In the rows, 128 means zero.
Each row of X is roughly a mix of the hidden directions of one of a few groups.
X:
[[154  92  80 144 135 127 125 151 143 120 164]
 [105 105 101 162 124 144 171 120 136  98 152]
 [116 138 110 100 114 149  99  71 116 121 108]
 [118 152 151 167 129 113 118 147 101 168  97]
 [176 136 118  97 124 102 129 126 108  88 104]
 [136 134 149 170 102 102 141 158 148 130 167]
 [133 171  89  95 155 108 143 150 123 137 114]
 [124 120 144 123 107 106 158 175 131 149 170]
 [124 133 104  72 131  95 122  87 124 132 136]
 [124 145 111 107 119 113 168 135 107 167 169]
 [168  83 106 122 163 118 111 138 135 145 109]
 [ 90 102 150 111  96 139  96  97 142 107 126]
 [ 82  92 145 155 134 117 126  85 123 113 126]
 [102 133 151 133 108  98 165 140 124  78 119]
 [ 95 134 138 123 113 133 134 112 156  87 177]
 [111 133 147 128 130 174 122  98  89 117 164]
 [135 133 108 140 131 122  85  81 153 115 163]
 [123 120 142 130 123  55 112 140 148 119 119]
 [142 121 112  98  91 101 156  99 143 162 116]
 [145 125 110  97 130 112 128 139 139  62 146]
 [ 95 162  99 114 120 123 105 169 148 103 138]
 [166 114 114  95  80 117 144 158 139 128 122]
 [137 137 124 151 106 159 125 146 123 159  72]
 [137 124 151 140 107 146 112 186 120 164 115]
 [106 167  90  94 122 104 119 119 124 130  92]
 [106 135 159 142 118 128 174 152 102  96 106]
 [118 137 146 128 115 132 183 165  98 134 103]
 [ 89 126 146 131 121 120  97  93 113  81 126]
 [100 159 120  85 121 107  83 139 113 122 118]
 [119  96 110 131 122 141 154 143 169 176 119]
 [132 143 131 133 109 128 179 168 109 161 109]
 [124 100 122 163 102 120 107 128  94 123 175]
 [133 122  91 123 115 135 162  89 150  96 156]
 [109 123 114  77 130 124 130  88 129  89 145]
 [ 96 160 112 123 178  95 134 128 136 107 115]
 [142 164 103 107 142 115 111 126 114  73 114]
 [130 104 112 142  91 107 173 145 151 111 154]
 [135 158 104 161 116 134 172 115 147  93 139]
 [ 63 125  96 145 144 135 144 129 118 125 107]
 [101 116 164 109 157 128 142 122  92  86 134]
 [118 149 161 181 107  91 127 129 112 122 141]
 [183 109 138  82 111 141 122 112 129 142 121]
 [143 117 126  65 119 136 105 142 126 149  96]
 [139 103 139 141  72 157 102 120 103 136 113]
 [134 136 110 115 128 154 119 151 181 121  84]
 [129 109 124  71 139  97 110 134 121 167 122]
 [165 118 111 130  85 110 169 121 145 112 148]
 [115 134 158 145 132 139 140 139  90 120  71]
 [121 117 121 109 110  74 142 144 167 102 144]
 [147 111 167 136 155 101 125 108 139  99 169]
 [ 97 109 118 139 114 173 127 176 128 150 122]
 [137  93 114 181 159 134 145 122 152 111 114]
 [105 133 132 166 123 152 140  98 131 183 130]
 [137  86 142 156  81 165 128 112 133 130 129]
 [159 179  99 118 129 132 142 167 117 140 114]
 [ 99 151 113 139 132 133 138 116 123 122  60]
 [146 150 106 131 131 130 146  66 107 133 102]
 [127 134 156 144  97 132 159 122  92 171 151]
 [154 157 146 100 134 143 133 160 154 162  98]
 [113 145 110 102 141 107 108 152 142  72 143]
 [121  92 166 127  94 146 131 121 143 172 139]
 [105 120 154 126 124 132 105 105 114 103 187]
 [ 99  91 121 159 121 106 175 139 136 112 144]
 [156 138 147 131 108 164 101 150 154 141 169]
 [132  70 146 149 134 113 168 139 112 114 125]
 [ 88  85 137 148 106 138 105 129 156 152 112]
 [133 127 117 147 130 139 178 112 111 160  83]
 [118 163  94 174 133 138 158 147 134 112 108]
 [151 118 114 132 151  72 118 149 165 141 123]
 [112 156 141 129  77 108 146 123  96 158 143]
 [135 106 151 148 129 149  88 165 128 165 108]
 [106 162 147 149  91 128 160 112  90 117 131]
 [ 90 118 107 100 131  98 111 125 133 114 178]
 [143 125  92  97 151  96 102  95 154 129 113]
 [170 127 111 123 168 125 143 131 152  89 154]
 [ 97 124 151 130  84 134 142 137 130  93 169]
 [126 121 119  96 102 162 116 119 167 113  86]
 [152 186 114 133 148 121 150 138 103  98 133]
 [139 113 144 182 134 146 156 101 102 150 121]
 [143 154 123 127 144 112 144 116  88 182 142]
 [132 138 145 129 128 132 125  84  89  95  87]
 [150 180 123 128  89 124 111 128 148 162 138]
 [138  92 121  86 142 132 143  81 117 133 103]
 [132 139 144 160 100 124 112 139 119 170 175]
 [153 143 102 119 143 154 165 132 170 109 103]
 [136 119 139 161 117 121  81 134 149 148 173]
 [136  75 117 116 150 133 139  87 150 109 110]
 [146  90 126 137 128 136  81 157 164 122 144]
 [118  64 130 129 136 112 105  94 109 136 118]
 [117 169 137 119 108 118 146 154 108 166 165]
 [165 133 162 151 124 114 119 147 143 105 174]
 [134 137 111 113 121  61 108 109 143 146 114]
 [138 126  89  94 123 122 105  94 156 139 163]
 [166 167 128 178 115 119 142 111 114 114 138]
 [126 113 104  82 102  91 133 143 165 130 120]
 [116 137 113  86 146 130 146  83 109  94 113]
 [167 111 121 144 154 138 139 129 160  86 157]
 [ 75 153 110 147 162 128 115 136 109 107 109]
 [126  79 125 128 121 128 152 176 126  91 133]
 [174 137  94 127 110 144 146 136 115 100 165]
 [154  84 109 148 152 125 142 132 152 120 170]
 [114  88 127  92 155 133 119 158 112  96 105]
 [167 139 133 131 154 108 126 148 114 118 185]
 [146 136 112 161 117 175 103 118 142 151 162]]
Here is one row from each group, named. Which group is each of the other rows in?
[117 154 150 104 150 117 114  94 112  87  98] -> T
[111 102 158  97 114 138 138 172 112 149 156] -> J
[134  72 134 106 143 174 130 138 130 108 141] -> V

[101  85 137 103 118 108 104  89 104 131 141] -> T
[106 159 113 145  97 126 147 110  74 116 130] -> T
[191 139 142 106 106 144 109 134 117 146 113] -> V
[110 118 138 121  91 118 141 159 144 105  76] -> J
[103 146 159 146  89 126 160 143  96 117 105] -> J
[125 138 100 104 105 128 141  91 171 128 164] -> V
[ 99 116 147 102 134 166 131 109 103  81 124] -> J
[107 156 103 124 107 114 130 122 173 117 172] -> V
[110 107  93 104  90 154 121 105 144 105 102] -> T
[121 109 125  62 150 140 100 121 130 130 107] -> V
[116 106 162 120 145  74 119 156 125 116 104] -> J
